One turn moves every row onto another: examples first, then more rows asked:
Tati: [-10  -2   1  -2   4  -5   8  -5   0   2  -1   1  -7   8  21  -3  -9  -5
  -2  10  -4]
Pubo: [ 11  -5  -3  -4  11   1  -9 -13   5   1  12  -5   6   2   2   3 -15  -1
   5   0   5]
bab: [ 4 11 -2  4 12 -1 -3 -7 14  1  0  2  5  3 -4  5  0 -6  9  7  5]
Lidev: [ 19   1   8   6   8  -5   1  -1  -3   6  -4  -1  -4  11  -9  -8 -16   3
  12   2  -3]
kis: [ -9 -10  -1  -2  10  -6   2   5   4   5  -9   5   1  11  13  -8 -10  -3
  -6  11 -17]
rar: [ -5  -5   1  -3   6   2   1 -13  -2   2  -4   7  -5  23   3  -7  -5   3
  -4   3  -7]
pim: [ -2  -6   2  -3  -7   4  -4   7  -2   9 -12   8   1  14  14   0  -9   3
  -4   9  -6]
Nik: [ 23  -5   8  -8   3  -2  -1  -5  -1   4  -8  -7   1  10  -7  -7 -13  -2
   5   3  -3]
Kezas: [10  9  0  0 19 -6 -1 -1  7  2 -4 -4 -2 -2  0  5  0 -3 12  9  6]
lefat: [  8  -6   0  14   6  -8  -6   0  11   8   4   5  15  -2   5   2 -18  -7
   3   9  -9]
Tem: [-10  -2  -5  -9   3   6  -3 -12   1   2  -4  10   1  14  13  -2 -12   1
   2   8   6]
ret: [15 -1  4 16  8 -6 -4 -2 10  4 -6  1  5 11 -8 -2 -8  2  9 -2 -6]
leba: [ -8 -10  -1   2   6  -6   4   0   0   8  -8   4   0  18  11  -9 -12  -1
  -6   8 -15]
seruk: [  4  -2  12  -3  -4   1   4   1  -4  -1  -7   6 -11  13   8  -2  -7   7
   1   1  -7]
pinub: [ 18  -9   2  -7  12  -5  -4  -2   3   4  -2 -11   8   7 -11  -1 -12  -2
  -3   0  -7]
mafe: [  8   0   0   1   4  -1  -3  -9  13  -3  13  -6   6  -2   4   5 -10  -8
   4  -1   1]
tufuz: [-9 -2 -4 -7  0  6 -4 -9 -1  5 -3 13  1 14 13 -2 -8  0  0 13  1]
Dakov: [  2   9 -10  -3  16  -1  -8   0  10   2   5  -4  -4   5   3  -2  -5  -6
  11   7   6]
rido: [ 12  -8  -2   8  11  -2 -15   3   3  10   6   6   9  -1   7   6 -18  -1
   8   8  -3]
nezan: [  7  -3  -3  -6  18  -8  -3   8   6   8  -5  -7  13  -2  -2   4  -7 -10
   0  14  -5]
miped: [  0  -8   5  -6   7   1   3 -12  -2  -1  -9   8  -3  20   0  -9  -8   3
  -4   2 -10]
voni: [  9  -6   0  -5  13  -1  -8  12   4   9  -3   7   9   0  -2   0  -8 -13
  -1  18 -12]
bov: [  9 -11   3   5  13  -1  -7  11   2  10   5  10   6  -1   5   2 -19 -12
   0  10 -10]
sez: [  2  -2   9  -3  -5   2   5  -1  -3   0  -7   1 -12  15  13   0  -3   1
  -2   1  -5]
Dut: [ 16  -4   5  -1  -2  -3  -2   1   9   2  -5 -12  10   6  -9   1  -8  -1
  -1  -4  -5]
goso: [ 6  1  0  0  4 -4 -4  7 10  9 -8  0 20 -2 -5  6 -8 -8  0 15 -4]
Nuru: [  6  -1  -8  -6  11   4  -8  -4  10   2   8  -7  -2   4  11   0 -13 -10
   8   0   9]
Besin: [ -5  -9   1  -3  -2   5  -6  10  -1   8  -9  12   3  12  14   2 -13   3
  -4   7  -6]
nakef: [-10   3   1  -5   4  -5   7  -4   3  -1  -2   1  -9   6  19  -5  -8   0
   4   9  -1]
sufat: [20 -1  6 11 12 -5 -7  5  2  7 -6  2 -1  5 -3  3 -7  4 12  3 -5]

kis turns into nakef
Nik turns into voni
Now these:
rar turns into leba
Kezas turns into sufat
bab turns into ret

